Rows are one point carried round by a steady rotation, each followed by how many ticks it has turned.
The counts run from 0 to 213.
[123 144 106  95 116 104 121  92 109 140 135  79 162 113  86 144 114 107
 139  93 127 158 153  97 177  99  82 125 109 125  99 108 184 113 156 100
 153 105 119  83 144 101 144 137 119 147] => 19
[112 153  99  84  99  90 126 126 138 122 134  63 115 144 106 115 118  88
 105 120 133 164 138  99  96 107 124 139 122 151 132 163 145 119  77  87
 143 157 160 136 166 128 141 126  73 102] => 177
[149 122 107 164  82 161 107 128 119 146 117 139 135 110 112 117 106 118
 128  93 127 101 123 147 172  90  75 118 183 165 129 133 141 145 134  64
 111 105 129 146 130 106  97 163 102 146] => 206
[106 144 136 119  85 141 110 183 123 160 126  99 105 171 103 148 122  61
 101 154 150 105 144 111 165  95 136 143 123 113 134 132 153 100 105 117
 128 104 153  98 148  80  84 113  90 117] => 24
[112 172 135 137  91 128 125 141 112 112 120 100 136 173  93 152 106  82
 129 111 162 135 142 104 123 107 157 142  83 108 135 187 119  95 105  76
 109 126 115 102 175  96 131 139  77 117] => 101
[149 143 114  96 157 125 116 127 113 148 113  90 105 132 122 143 134 116
 118  84 124 117  63 122 121 100 104 141 171 172 104 119 127 150 136  97
 138  83 194 149 117 112 110 107  90 136] => 42
[ 93 101 112  87  91  91 144 153  81 161 136 130 154 104 143 144 106  81
 122 105  92 145 131 117 175 149 113 158 138 169 126 117 126 141 138  75
 168 119 116 118 177 126 146 175 133 131] => 6
[108 144 132 126  91 123 137 175 141 111 145 136 129 130  73 134 100  36
 107 126 107 142 131  91 132 114 142 105  99 144 154 124 121 103 122  95
 104  81 153 134 170  90 127 133  92 127] => 180
[160 126 119 142 157 144 111 139 134 114 103 128 129 143  84 150 134  70
 121 120 132 128  98 107 150 100  95 100 127 154 170  98 136 139 141  92
  91  52 169 129 130 106 123 120 105 157] => 117
[117 116  95 140 118 127 105 108 107 127 132 113 114 131 109 137 122 101
  57  84 126 135 187  89  99 151 100 138  94 149 145 142 163 131 129  82
 123 125 150 136 170 116  99  87  99 100] => 188
[ 94 135 141 166  98 149 106 135  58 150  97 143 148 174  62 167 100 124
 109  86 119 143 107 108 116 136 102 147 122 132 116 135 105 102 124 126
 135 162 145 109 162 111 153 141 152 134] => 1
[116 141 114 125 113 132 151 148 123 164 116  95 119 113 137 175  95  54
 135  95 123 112  89 137 132 107 154 146 140 176 137 115 131 107 141 120
 128  66 158 138 128  86 127 142  91 149] => 105
[119 120 119 143 118 104 167 136 108 132 119 168 153 132 119 103 102 142
 118  91  74 156 140 124 159 122 102 108 129 153 103 118 113 170  78  71
 201 114 128 114 152 159 138 153 134 150] => 72
[150 124  97 147 115 148 129 115 134 113 116 158 146 117 129  91 124 110
 133  92 133 107  85 150 142  82  89 118 140 199 195 101 143 133 122 122
 115 110 161 154 141 103  93 125  75 154] => 51
[103 163 136 157 101 142  92 149  91 144 103 158 153 148  86 104 128 136
 102  77 124 134  83 143 135 100  91 124 196 141 116 122  99 107 131 143
 148 159 142 126 177 104  76 123 138 113] => 144
[140 100 100 162 122 165 112 109 104 127  82 109 118 159 133 173 116  88
 127 117 157 105 108 119 138 116  68 144 122 167 187 126 131 146 127  90
 104 113 159 130 134 125 146 149  91 148] => 195
[107 104 106  90 168 107 129 127 121 125  98  96 108 151 117 130 155 113
  54  94 154 153 108 113 117 127  91 179 149 149 138 134 151 136 116 114
 124 128 153 118 125 131  92  80  76 121] => 122
[ 98 167 158 141 107 134 102 156  87 148 111 146 175 195  73 123 136 107
 128 131 140 125 110 133 151 108 130 142  81 127 164 114 127  74 109 158
 156 159 145  86 163 101 121 116 134 126] => 156
[101 138 132 152 105 179 142 127  84 134  66 160 107 193  85 120 113 159
 131  80 113 133  76 144 122 102  81 132 167 136 145 141 109 142 110 122
 148 148 130 117 127 136 142 125 112 143] => 65
[144 151 126 149 155 129 126 113 127 120  83 106 128 155 135 166 122  87
 156  92 143 113  83 145 135  79 113 127 109 185 135 144  99 157 126 104
 119  91 188 126 115 122 132 124  78 144] => 40
[123 103 114 173 108 167 165 129 129  94  87 175 118 139 114 112 108 130
 110  81 137 122 134 121 170  90  89 109 124 150 160 134 131 165 117  85
 126  84 113 110 125 130  98 127  73 159] => 127
[129  95 113 134 109 142 154 136 147 105 118 131 146 131  87 134 100  94
  89 110 146 153 123  95 163 116 129 150  93 157 156 130 165  98 103  87
 105  95 124 109 102 111 125 153  83 197] => 192
[ 95 127 134 115 154  69 153 157 113 152 125 157 202 136 130 107 145 110
 107 105  92 144 119 173 183 118 112 139 112 174 138 108 131 152 118 130
 183 117 122  97 142 133 119 105 139 132] => 148
[138 159 105 134 112 137 129 116 136 144 126  85 100 144 135 120 119 142
  93  89 161 123 162  96 113 100 128 146 119 129 105 160 156 126  65  66
 152 112 153 122 146 113  75 121  68 123] => 34
[108 147 128 133 108 126 161 160 140 151  99  96 113 136 128 183  95  48
 131 114 131 120 102 135 131  93 165 129 129 171 130 141 125 110 112 112
 127  74 160 130 111  95 131 139  81 142] => 104
[127 135  98 128  91 114 132 128 164 110 145 102 144 114 110 110 112  84
  77  93 166 128 147 125 138  85 134 148 100 185 131 162 151 107  95  98
  98 141 157 143 136  99  82 124  66 139] => 113
[ 96 162 138 114  89 136 153 162 111 171 128 113 120 191  85 115 109 122
 120 128 108 111 141 147 123 103 164 138 112 123 135 173 144 102  63  88
 171 136 129 113 124 101 153 109  92 122] => 166
[ 97 103 108 116 131 116 139 108 110  89 110 154 140 147 125  95 129 152
  63  82 151 156 110 114 144 115 105 167  79 171 133 129 124 146 103 133
 156 176 169 108 137 150  94 104  86 143] => 58
[143 134  93 153 121 121 135 140 178  97 109 112 133 124 124 127 120  55
 100 130 161 140 118 106 137  89 114 106 122 172 175 116 134 129  83 101
 109  86 169 132 154 125  97 145  72 152] => 115
[103 144 121 138  82 129 129 158 126 177 120  93 148 160  44 125 104 106
 112 118 113 153 137 154 142 101 111 122 182 131 133 161 161  75  97  91
 140 131 104 112 127 105 148 142 126 143] => 11
[152 157 127 153 148 129 127 115 122 115  91 124 156 145 128 164 114  85
 158  88 157 106  86 145 146  83 126 122  86 170 141 149  96 142 127 106
  98  80 163 113 138 103 115 133  73 149] => 39
[131 155 121 117  91 147 118 133 118 151 123 118 129 181  88  76 135 161
 134 143 111 146 128 117 142  86  69  99 161 111 152 102 163 119  67 111
 193 138 132 103 160 131 126 129 131 141] => 153
[124 137 105 125 154 135 108  90 106 110  81 104 123 150  87 150 132 121
  97  65 149 136 100 119 111  93  69 147 130 150 123 143 156 136 163 134
 104 129 161 120 117 113 115  78  84 131] => 120
[151 131 125 141 153 147  99 125 110 119 101 133 131 139  71 154 136  90
 121  92 122 115  89 109 146 103  78 111 117 152 154 109 147 138 168 109
  89  65 171 128 122  88 132 109 105 151] => 118
[161 128 106 155 140 133 121 154 165 107 110 117 132 134 110 140 129  61
 112 137 144 140 104 102 134  96 106  96 126 163 181 101 132 139 107  87
 104  61 170 131 141 120 111 137  92 154] => 116
[123 116 139 149 159 108 127 153 104 131 107 155 147 140 117 123 130 147
  55  79 125 152 107  95 157 129 115 151 127 148  77 128 106 148  86  97
 167 114 171 105 133 145  74 128 137 150] => 135
[123  97 110 142 116 131 167 141 158 106 118 130 123 142  80 128 100 106
  59 103 137 162 142  82 149 115 132 131  94 149 137 138 163 114  84  86
 119  87 128 108 107 121 122 131  84 177] => 191
[123 151 126 119 156  97 130 140 139  83 120 141 137 137 106  94 151 122
  87  75 133 161 129 121 116 109 114 131 122 132 127 180 110 152 111  79
 117 120 136 118 167 131  75  83  63 100] => 46
[121 116 118 105 110 105 145 119 109 100 114 165 189 120 127  97 124 137
 135  85 143 151  90 132 190 100  92 144 120 164 120 140 111 152 120  82
 136 148 110 104 144 136 111 169  89 166] => 138
